128 stands for zero in the data rows.
How far apart are the two rows of each pair, measured in a hidden way? 0 means very close, and 20 very far. Two or three weighted sums of its numbers give each row a place; it is the straight-line distance between the places.
[144 146 123 132 125 137 135 120 144 135]
[112 122 140 134 134 132 123 126 121 103] 7
[182 174 110 132 104  79 201 150 162 117]
[120 128 125 177 146 119 134 131 131 170] 9
[133 110 129 178 146  75 142 124 141 182]
[137 125 131 117 125 138 141 120  98 109] 17
[ 88  95 139 130 128 114 114 129 124 103]
[127 151  77  52 109 187 135 109 134 103] 10
[108 135 109 115 131 139 135 131 122 117]
[127  99 117 132 118 128 165 119 140 105] 6
[130 112 131 160 135 108 146 121 129 145]
[116  83 149 112 103 185 205  96 120 103] 8
[111 150 116 107 133 142 125 136 108 106]
[109 109 156 180 148  97 126 125 159 179] 16
[148 127 105 102 109 161 130 119 122 135]
[109 125 185 161 144 120  80 138 128  93] 7
[125 110 128 176 141  97 141 122 137 183]
[141 128 136 129 129 128 126 112 155 166] 7
[120 124 167 164 140 104 110 136 126 123]
[182 137 106 124 110 116 139 109 120 151] 8
[129 125 120 141 128 120 129 133 151 116]
[120 149 123 110 123 149 125 123 125  92] 6
[173 125  90  91 100 135 157 112 102 139]
[123 121 154 144 141 114  93 136 141 136] 1
[ 66 122 153 130 157 133 106 152 132  96]
[130 114 103 126 142 111 136 113 123 107] 13
[130 225 161 105 134 105  48 139 135 195]
[140 152 128 100 114 118 120 122 108  80] 8
[157 140 114 145 128 134 157 128 153 140]
[182 141 119 114 104 141 148 110  93 137] 7
[123 121 129 108 150 138 107 111 129 123]
[129 128 136 114 130 155 110 124 125 138] 5
[111 134 137 141 131 129 119 132 127 136]
[134  85 156 134 121 145 164 116  91  97] 7
[131 128 102 107 120 145 122 121 152 144]
[156 155 141 139 130 144 137 128 133 132] 6
[144 129 118 107 126 165 129 125 131 134]
[170 150  82 112 112 132 146 110 117 146] 12
[111 134 186 154 138 104  85 145 127 100]
[122 121 123 135 117 137 143 127 131 123] 7
[134 119 129 129 118 144 127 124 123 132]
[111 129 140 153 140 161 109 129 142 140] 3
[129 107 185 127 118 162 158 107  89 108]
[132 137 117 103 124 125 119 129 129 139] 8
[119 127 118 122 138 144  88 125 131 136]
[127 201 143 131 155  59  46 164 105 168] 8
[106 152 131 107 123 126 129 133  92  82]
[135 122 124 150 134 122 153 130 140 135] 14
[165 132  97  89  98 135 145 120 100 130]
[150 110 129 150 131  94 142 117 148 143] 12
[ 97 116 160 141 131 122 116 133 118 135]
[122 148 151 178 141 124 112 132 139 157] 7
[123 144 142 124 111 146 140 126  95 123]
[105 109 160 134 142 115 100 136 123  92] 1
[126 118 128 136 130 107 119 125 117 118]
[120 117 124 122 130 126 126 130 116 117] 4
[144 139 149 146 129 127 116 126 144 147]
[111 105 145 128 118 154 158 112  90 105] 10
[137 135 124 119 118 132 136 123 129 133]
[182  98 118 165 136 138 151  95 145 213] 19
[128 143 125 124 144 176  96 120 141 142]
[115 106 153 177 152  99 133 134 132 169] 13
[143 105 159 147 116 130 156 117  83 106]
[117 139 124 152 139 126 138 124 144 160] 11
[139  82 110 149 129 135 160 122 140 115]
[165 169 131 139 110  83 164 143 181 134] 10
[117 154 139  98 130 148 108 128 149  91]
[137 120 105 118 122 143 140 119 135 133] 6
[136 162 124 117 144  98  80 148 123 150]
[115 110 140 143 141 143 116 136 150 131] 3
[134 127 126 122 122 146 134 121 136 134]
[104 144 143 156 131 123 122 122 126 151] 9
[108 157 121  97 117 139 117 131 122 100]
[103 119 124 134 135 133 111 137 140 119] 5
[124 117 169 143 142  89 101 131 128 105]
[139 139 121 133 136 137 128 121 124 169] 9
[ 85 110 146 124 130 103 114 149 149 115]
[125 112  98 160 133 110 133 122 129 177] 12
[105 103 132 117 137 119 120 130 124 125]
[127 107 141 175 151 100 147 132 139 191] 9
[118 130 119 118 114 135 118 137 114  93]
[116 120 122 145 133 133 130 130 132 125] 7
[125 137 120 138 126 120 112 123 129 141]
[ 89 123 108  92 134 139 118 159 123  61] 15
[110 117 136 162 124 109 121 137 127 131]
[139 131 120 139 115 118 137 133 127 114] 3
[121 101 132 117 129 146 116 132 103 118]
[115 169 123 101 125 163 116 138 147 104] 5
[117 122 118 113 132 125 138 120 122 123]
[104 102 141 138 151 128 127 131 139 127] 5
[116 128 119 101 132 144 133 124 131 119]
[132 141 109 125 134 127 131 131 131 138] 3
[111 132 117 109 119 146 143 124 164 140]
[165 133  90 100  89 137 141 111 111 153] 3
[117 105 114  86 138 166 109 111 126 123]
[159 146  69  85 106 175 145 111 136 104] 5
[114 122 141 142 140 131 128 135 159 123]
[189 168  97 113 107  73 214 161 172 112] 9
[168 159  98 122 137 125 145 137 162 139]
[123 119 138 113 119 132 146 123 125 118] 10
[114 127 168 124 152 119  98 138 126  78]
[136 129 136 164 134 117 129 133 127 114] 8
[132 127 120 120 129 123 122 121 136 121]
[132 145  98 127 114 153 136 115 135 145] 2
[132 156 127 155 117 149 116 124 148 141]
[171 152  99 115  96 134 146  98  96 158] 2
[112 109 109 123 129 117 144 119 138 150]
[ 86 123 128 130 138 130 118 146 152 120] 8
[113 137 150 107 150 118  73 152 136 155]
[133 223 167 112 136  92  32 159 113 191] 3
[132 140 116 101 122 137 136 131  90 108]
[152 151 110  96 111 142 130 124  92  86] 1
[136 117 117 126 113 141 143 127 120 120]
[123 132 144 122 117 152 126 112 142 148] 4
[128  90  79 120 121  87 136 141 113  87]
[120 113 161 187 150  85 129 126 136 171] 10
[119 151 129 128 122 124 104 147 112 159]
[118 116 142 191 151 119 132 124 112 184] 10
[162 127 119 129 118 157 141 115 132 154]
[130  90 121 145 122 130 135 118 117 104] 11
[188 159 145 138 104  70 198 138 168 122]
[125 124 128 136 133 117 131 131 121 121] 10
[113 114 164 132 129 149 121 144 129  90]
[148 111 127 152 121 149 127 117 150 164] 15
[114 127 131 120 139 150 107 120 136 114]
[147 139 105 133 126 147 118 132 146 153] 5
